Named turns come first, each shown by rows before and after it. Which turns, in which order, take the first row of each pair that follows to the second? Write the first one first, as in the answered first pair.
turn J_809:
20  -17  4  -28  -29  -3  -4  13  3  37  -26  9  35  20  3  -22  -16  -9  13  6  -27  20  -3  23  -26  5  10  16  -8  -14  -10  20  -16  24  5  11  12  0  4  3  -7  -11  6  -7 => 19  -29  1  -17  -19  -1  -11  4  -19  21  -21  -14  33  24  23  -16  -5  -3  13  11  -36  1  -7  16  -24  -13  32  21  -12  0  -6  10  -14  21  7  17  6  10  12  -13  -13  -15  15  -14
-15  -4  34  16  32  24  -5  -33  5  -42  10  -13  19  60  -1  26  -31  33  -1  2  -3  -57  41  -15  2  6  -14  1  18  14  -8  -13  22  -27  2  -8  1  13  49  43  6  29  50  7 => -16  15  38  0  18  19  1  -10  28  -22  1  22  17  45  -29  12  -38  15  -10  -3  7  -39  50  4  -3  33  -46  -12  22  -4  -7  12  17  -25  2  -22  6  -7  36  64  12  31  37  16
4  -19  9  -6  10  9  -23  -10  6  6  -13  -5  22  43  -11  -9  0  7  9  -4  -11  14  6  7  -22  -9  4  -9  -7  -2  15  12  -16  -1  -4  0  5  -4  11  35  2  1  9  10 => 8  -21  10  -7  11  9  -20  -9  8  3  -17  -4  28  44  -5  -8  -3  11  13  -3  -10  15  7  9  -23  -9  6  -5  -5  0  13  10  -12  -1  -5  -4  8  0  16  33  2  1  9  7
-15  24  36  20  -16  -15  30  6  -36  20  12  -26  9  42  -11  -22  27  -45  -33  9  12  -12  4  15  -27  30  -23  17  5  -24  5  19  10  -30  77  11  3  -5  -8  5  -36  24  32  -15 => -10  19  38  17  -10  -25  30  2  -36  27  8  -25  17  42  3  -25  31  -41  -22  6  8  -9  5  19  -25  23  -22  18  5  -25  2  14  18  -31  74  6  -6  -5  -14  -5  -33  29  30  -18
turn J_370:
0  30  -10  -1  -23  6  0  33  -14  -12  -7  5  -25  -10  -31  -12  -40  -17  -10  -17  -14  9  -13  10  -35  7  -6  -9  -9  -35  -3  34  13  -7  -1  4  -23  -2  -12  36  12  15  -20  14 => 5  28  -9  -4  -27  1  3  31  -18  -3  -2  6  -22  -13  -25  -13  -44  -18  -14  -15  -18  7  -18  16  -36  9  -4  -6  -5  -41  2  32  17  -12  6  -3  -23  -7  -7  31  12  17  -21  12
3  -11  5  -25  -19  15  10  -2  -27  30  34  23  33  -12  17  -17  3  -3  -52  -41  -29  -40  7  39  -22  33  -16  -3  -15  -9  21  14  14  -35  19  10  29  -5  -10  29  -41  -1  -23  19 => 0  -30  6  -26  -33  21  -7  -1  -33  14  28  -1  35  4  13  -17  1  1  -40  -33  -46  -34  14  39  -32  23  -8  4  -29  -1  22  18  7  -26  12  33  32  3  -3  31  -37  -1  -9  12
-4  0  22  2  -11  -3  -2  -10  -1  -14  17  -4  1  17  -6  12  -1  -14  -4  10  -10  -2  -8  7  -1  6  7  -2  -1  15  6  10  6  -8  16  19  10  -1  10  9  7  7  5  3 => -14  4  23  0  -6  0  -11  -5  9  -21  11  -4  -1  12  -18  15  1  -5  -9  12  -2  1  -3  3  6  9  7  -6  -3  12  4  14  -1  -10  8  16  5  0  7  17  6  8  2  7
-27  0  1  -12  6  1  -42  -3  19  -24  -36  -11  -12  20  -28  -14  -1  11  -16  -2  10  16  20  14  -20  15  -5  -7  -14  19  6  4  -27  12  -23  13  -10  22  19  17  14  -11  -9  -2 => -23  29  -2  -7  33  -12  -23  4  26  -5  -26  15  -11  -11  -28  -18  1  7  -30  -11  27  14  12  14  -4  31  -20  -12  5  2  3  -9  -20  -7  -14  -15  -12  14  2  6  9  -8  -28  4
turn J_872:
31  -58  12  -1  11  48  -9  -21  16  -31  0  -29  26  68  -8  35  -4  6  9  26  -21  -1  18  -10  1  -18  27  24  -36  38  6  0  4  -43  -6  -4  4  -12  -11  -20  31  18  18  6 => 52  -40  -19  -1  8  51  22  7  -23  -2  -7  -9  20  14  24  15  -18  -5  20  11  -57  0  9  -1  19  -31  27  24  -12  6  -32  -33  8  -27  -8  2  -13  1  -26  -57  29  31  -1  -5
-28  24  -31  5  -6  32  6  7  -10  -9  -11  3  -13  -23  33  -1  -22  -3  -2  -4  -1  6  -32  2  30  -33  26  0  -4  -12  -10  -17  -3  10  -16  0  -22  8  -34  -34  12  26  7  18 => -38  2  -6  -25  -16  30  -26  6  21  -4  -38  15  9  21  -8  -13  -19  11  17  4  21  42  -9  6  3  -21  8  2  -20  -3  6  14  -23  18  -21  -8  -24  -11  -28  8  18  14  9  17
25  -6  8  34  40  -24  -2  -34  -14  -2  23  -2  31  28  38  5  26  10  4  -2  -5  -33  -10  -10  3  -31  17  21  15  16  10  -32  15  -38  13  -23  -1  -14  -3  -29  -3  -6  -6  -26 => 41  -19  2  -6  25  -28  -6  0  -9  37  -17  41  52  20  26  -27  11  13  32  -4  -11  9  18  5  -16  -31  0  14  19  -15  -15  -26  -6  -6  0  -27  -7  -25  -9  -17  2  -10  -23  -33
Then:
Each pair is 2 to 4 turns apart.
-27  -2  -11  14  -32  25  1  8  -10  -48  13  -40  -36  18  -28  21  -13  -43  -21  7  -24  11  11  19  -7  -3  12  -2  -23  33  -10  -5  -14  23  -7  31  8  13  4  13  13  19  37  9 => -26  46  -14  22  7  10  19  18  13  -27  19  -1  -41  -37  -31  14  -6  -45  -46  -14  15  7  -2  17  25  27  -18  -15  4  9  -9  -21  -7  2  -5  -14  -2  -2  -19  3  11  24  4  15 => J_370, J_370
6  50  -38  28  -6  16  -4  15  5  -6  8  -3  -22  -43  -14  29  -25  -22  -27  4  -10  -16  -5  31  26  21  3  -9  23  -10  -13  7  0  -21  2  0  7  7  15  -3  8  27  -9  12 => -8  39  -25  27  -6  16  -23  2  26  -21  12  -18  -19  -6  -26  36  -13  -12  -30  9  7  -17  -5  20  19  31  1  -9  8  6  8  26  2  -31  4  -4  6  2  20  20  4  17  -2  17 => J_872, J_872
-25  -7  11  -15  -5  -10  -4  41  -17  29  37  -55  -3  -43  -16  14  3  0  44  -9  -56  21  -7  -4  -35  -65  9  25  -8  4  -37  -2  12  -3  -37  38  1  9  1  -27  -20  14  -17  -3 => -37  -7  18  -3  1  -11  -9  19  -8  12  52  -72  -8  -22  -22  32  11  2  28  -4  -47  2  -17  -15  -25  -56  14  30  -12  19  -22  1  25  -19  -33  37  3  9  4  -23  -23  15  -8  -2 => J_872, J_872
26  30  2  14  45  -9  21  20  10  16  -5  6  17  -5  15  13  26  -12  -38  -5  1  -5  4  12  4  -10  -13  -1  6  -11  2  -2  11  -8  11  -25  5  -12  -12  -12  20  -17  -7  -12 => 31  -8  7  -1  36  -2  7  7  -3  9  -28  -8  36  24  25  11  29  6  -11  3  -11  8  17  8  -15  -31  8  1  -7  4  -3  -3  -7  9  4  -5  3  0  2  -7  18  -25  7  -31 => J_872, J_809, J_872, J_370
-22  -39  0  -12  -16  27  -17  -2  -16  -11  -5  -26  8  23  17  12  2  11  17  18  -14  2  27  10  1  -10  28  0  -13  10  -5  24  -20  20  -20  0  9  1  5  5  6  -15  23  -3 => -9  -36  -8  -16  -25  25  -12  10  -28  1  -7  -20  8  7  27  7  -7  7  28  13  -22  7  31  12  -1  -10  24  3  -11  -2  -19  21  -17  28  -20  2  3  3  3  1  6  -11  17  -5 => J_872, J_872
24  4  1  -2  -40  2  15  8  -1  19  17  38  12  -5  1  -16  -1  -22  1  -6  -22  6  3  27  -14  8  -21  14  -2  -21  -13  14  8  -1  7  4  17  -18  -21  0  -3  12  -7  2 => 15  -29  17  -5  -29  -2  -4  -21  5  4  7  16  31  44  4  -11  17  2  22  -1  -2  5  5  17  -29  0  -7  20  -13  6  9  14  5  2  7  2  17  -17  -9  9  -2  -4  8  -8 => J_809, J_872
14  18  -2  30  2  3  9  -18  -7  -43  38  -24  -10  18  -2  22  5  -20  -50  12  8  -33  -22  -2  12  25  -4  8  -6  23  7  0  42  -24  14  16  28  4  12  -16  -6  4  25  9 => 29  24  -26  27  -6  4  28  7  -32  -30  28  -13  -17  -19  19  7  -8  -28  -38  6  -19  -29  -22  5  17  8  7  1  1  -2  -24  -17  39  -9  11  23  19  19  6  -40  -8  14  15  -1 => J_370, J_872, J_872, J_872
37  30  -13  -1  31  31  14  4  -8  5  31  13  -25  -62  33  -30  25  -27  -22  -4  2  -25  -2  22  10  -27  -22  -27  -21  -5  29  -26  -39  0  -39  -17  19  -9  -18  16  -18  26  -6  -4 => 22  24  1  12  39  30  2  -15  4  -11  46  -8  -27  -36  22  -14  30  -24  -30  4  11  -34  -11  16  9  -22  -18  -22  -32  16  47  -14  -32  -18  -34  -18  29  -8  -12  27  -18  22  5  0 => J_872, J_872
-1  -15  11  -5  12  -17  -12  -16  22  4  -6  13  27  9  -18  -19  8  9  -3  -9  36  17  -1  -9  -12  10  -17  -5  -3  4  24  8  -11  3  0  -38  5  -20  -11  5  -3  -15  -18  -4 => 23  -6  -2  2  10  -25  12  -7  5  24  3  19  36  -11  7  -28  0  -4  -4  -14  18  10  -6  2  -13  2  -16  -1  16  -11  6  1  2  0  6  -31  6  -22  -17  -20  -6  -5  -22  -13 => J_370, J_872, J_872
30  -13  -14  -3  15  -17  -1  3  -36  8  -22  29  49  -13  65  -15  -3  9  38  -33  -2  14  3  -17  -25  -19  8  -11  2  -12  -6  -24  36  16  -10  -44  9  -10  14  -32  -3  8  -40  -19 => 5  -9  17  -1  28  -27  -24  -27  5  -12  -13  24  57  25  30  -5  18  18  14  -23  38  13  4  -26  -32  8  -9  -11  -9  11  37  5  37  -16  -4  -67  22  -28  16  -2  -1  -1  -35  -5 => J_872, J_370, J_370, J_370
-33  21  -13  -14  -8  -48  32  -12  -32  17  2  28  37  -52  43  -54  5  36  45  8  -14  25  29  -24  37  -60  1  -33  29  -67  -11  -80  -7  9  9  -41  -7  -18  -25  -8  -37  15  -27  -44 => -58  -32  39  -21  -24  -51  -22  -56  2  -19  8  -14  68  59  2  -34  29  55  54  41  8  35  41  -31  -8  -46  8  -17  -18  -11  44  -20  -8  -4  18  -22  19  -33  0  48  -31  -20  13  -37 => J_370, J_872
31  22  -21  13  -12  38  -18  -16  -8  8  43  -40  -20  -24  16  18  0  -10  -7  -56  -10  26  -22  27  1  29  24  -1  38  -12  -49  -4  -34  6  20  35  2  17  -59  -44  -6  29  -51  -28 => 1  0  -8  5  -24  53  -41  -32  -1  -21  35  -73  -28  14  -11  32  9  8  2  -39  -10  27  -18  18  -7  21  40  0  13  21  -34  12  -42  9  9  51  0  26  -36  -14  -5  23  -32  -21 => J_370, J_370, J_872, J_872
-6  -35  8  -59  23  11  -31  15  1  10  -72  3  34  3  25  -14  12  53  41  2  22  41  12  -23  -21  -32  -10  9  -8  1  -12  -37  -38  32  -11  6  -18  0  0  21  39  -29  -12  -32 => -34  7  11  -1  68  14  -21  -25  8  -40  -7  -34  -6  -7  34  29  32  59  -14  -6  52  -29  -28  -45  26  -17  10  12  5  38  17  -60  -9  -29  3  -12  -7  13  2  0  26  -17  2  -19 => J_872, J_370
9  -26  -9  -1  -18  12  19  4  -18  -15  15  -23  10  23  21  19  18  16  17  -3  -21  -16  24  10  -18  -32  54  4  -25  12  -2  13  20  -4  20  45  -4  -5  1  -5  1  -14  11  14 => 4  -33  -3  -10  -28  14  13  8  -9  -11  11  -19  11  31  10  13  20  22  20  -1  -13  -6  28  11  -28  -29  48  7  -33  12  1  23  11  -2  19  39  -8  -9  3  5  4  -19  9  15 => J_872, J_872
4  -4  -21  -33  -39  16  6  40  19  18  -32  32  -37  -34  -36  -28  -11  -34  11  3  -9  55  43  8  -10  22  -27  -21  -4  -30  -19  24  -36  30  -10  2  -1  3  -19  33  15  29  -17  13 => 17  37  -40  20  -15  7  46  17  -17  10  23  6  -56  -71  17  -1  -9  -59  -25  -6  -27  -6  6  2  28  9  -8  -17  21  -20  -21  -10  7  -6  8  1  13  17  -29  -22  3  49  -11  8 => J_370, J_872, J_872
21  -11  3  6  -19  5  24  9  -12  10  39  13  10  6  -8  -14  15  -31  -24  4  -30  -18  -26  18  -1  -20  -8  0  4  0  17  17  23  -14  20  2  12  -13  -3  3  -1  -18  -12  3 => 21  -17  -10  0  -26  12  24  16  -29  2  38  7  -5  -2  -3  -10  10  -34  -20  5  -43  -17  -26  16  6  -30  1  -1  0  0  3  9  16  -3  14  14  4  3  0  -5  -4  -14  -6  1 => J_872, J_872, J_370, J_872
-53  -26  22  -6  -26  -32  -1  8  7  -26  -9  -48  4  48  -26  -33  -18  -3  1  -7  5  12  -5  -42  -4  -21  71  -3  -41  24  33  -1  -49  -9  -10  -6  6  -3  19  20  -3  -25  65  -18 => -47  -22  3  -24  -35  -21  6  39  3  -8  -37  -22  1  9  -22  -52  -33  1  19  -16  -7  32  11  -40  0  -30  69  -13  -32  -6  6  -21  -65  19  -25  -8  -14  3  16  15  2  -19  44  -19 => J_872, J_370, J_872
-2  -25  49  5  28  1  16  -41  24  4  24  -60  10  51  8  29  10  -40  -29  8  -10  -35  -12  10  -3  -9  36  -2  -8  25  -23  34  26  -18  -14  5  30  -5  15  5  17  -8  -5  11 => 4  -40  57  -27  10  -3  4  -22  37  26  -10  -32  30  59  -12  6  5  -31  -4  5  -5  4  12  22  -31  -6  14  -7  -12  12  -24  51  3  5  -20  1  23  -19  13  30  22  -16  -13  10 => J_872, J_872
25  55  -30  70  17  -58  29  23  -1  22  42  18  -26  -59  28  -15  -6  -27  -30  -6  -33  -3  -11  5  32  32  -19  -11  11  24  8  29  5  -18  -1  -20  34  -20  18  -10  4  18  15  15 => 23  13  -33  77  -1  -49  13  2  -34  -5  42  -35  -17  -13  49  -5  -7  -21  -14  6  -66  -14  -10  0  14  1  24  3  -7  53  8  26  8  -6  -4  20  39  3  37  -19  2  11  44  0 => J_809, J_809, J_370
22  22  33  -8  28  -43  -1  -26  25  47  -1  33  68  29  -8  -19  33  -6  3  -14  31  14  19  4  -39  20  -18  10  10  -23  40  29  9  -19  35  -39  18  -64  -37  -6  -4  -15  -6  -12 => 6  -23  36  -24  -7  -25  -27  -32  11  19  -16  -5  61  79  -26  -11  31  8  25  2  8  29  35  0  -64  0  6  15  -25  9  36  42  -4  7  22  2  15  -42  -9  17  -2  -21  19  -15 => J_370, J_370
-2  28  -20  4  53  -37  24  22  -11  37  -25  49  13  -65  14  -12  3  -3  10  -22  -2  4  0  -4  14  -24  -49  -14  40  -36  -44  -28  4  15  -10  -13  1  14  -20  -58  -3  -15  -15  -2 => -28  45  -12  44  73  -30  15  -18  -12  -6  19  2  -11  -40  19  25  24  1  -27  -10  12  -43  -24  -28  37  -18  -28  -7  32  6  -9  -33  27  -25  1  0  17  23  -6  -60  -11  -14  5  5 => J_872, J_872
19  -25  -27  -4  22  -13  4  10  -17  40  -40  -8  35  19  6  -7  22  0  19  -10  -1  -9  -6  -11  -2  -31  25  8  -3  -5  -6  -4  -3  3  19  -4  7  22  -11  -36  -4  -11  6  -10 => 15  -18  -28  9  28  -9  4  0  -20  33  -26  -23  29  22  6  1  29  1  6  -7  1  -19  -13  -15  3  -30  39  10  -2  6  1  -10  2  -6  26  -3  7  21  -10  -40  -5  -9  10  -7 => J_872, J_872
-6  43  -10  -6  16  -7  21  26  12  27  -14  48  -18  -78  -18  -36  -8  1  -12  -8  18  15  -8  -1  21  4  -24  -3  41  -40  -22  -25  -6  21  -8  -45  -2  -1  -30  3  -7  16  -25  13 => 19  -9  -17  14  21  -9  23  -4  -49  26  -6  1  14  -35  46  -24  1  8  25  -2  -26  -8  -24  -7  -3  -54  26  21  37  -13  -29  -54  14  28  6  -8  2  22  -11  -52  -16  1  6  -24 => J_809, J_370
-16  -26  4  7  -4  28  -33  12  50  -19  -23  -34  -33  27  -24  27  10  34  33  -1  -9  -5  28  -20  -16  -10  16  -18  -23  25  6  25  -30  1  -18  37  -21  28  20  22  17  -4  16  8 => -6  9  -25  22  13  30  -6  25  26  -11  -3  -24  -55  -41  9  25  1  18  13  -17  -23  -26  7  -21  18  -16  21  -29  4  5  -15  -20  -14  -6  -19  29  -30  43  3  -25  4  18  -1  4 => J_872, J_370
-6  -36  -1  -32  -19  18  5  27  -40  0  -38  -7  19  25  11  -10  -23  21  38  -22  -49  34  38  3  -36  -30  20  -3  -28  -15  -27  3  -17  38  -7  25  -15  19  23  -17  16  -10  -5  -2 => -23  -19  2  18  5  21  9  -9  -53  -46  10  -57  -4  36  25  29  -5  20  5  -17  -49  -21  3  -17  -5  -35  47  1  -29  24  3  -3  8  -4  3  28  -1  34  32  -37  11  -4  17  3 => J_872, J_872, J_872, J_872
42  22  16  56  2  -15  0  -37  0  44  -1  -33  -8  16  26  32  10  -3  -6  3  23  6  -3  45  9  -7  -20  28  -1  22  -12  26  18  -42  -38  -8  1  -6  -14  -29  10  2  6  1 => 47  -5  14  32  -25  -8  -4  -16  -10  59  -28  -27  1  24  20  14  2  -1  18  6  9  33  16  54  -13  -14  -15  29  -10  14  -32  33  -1  -12  -49  7  -6  -3  -7  -17  12  -7  9  -4 => J_872, J_370
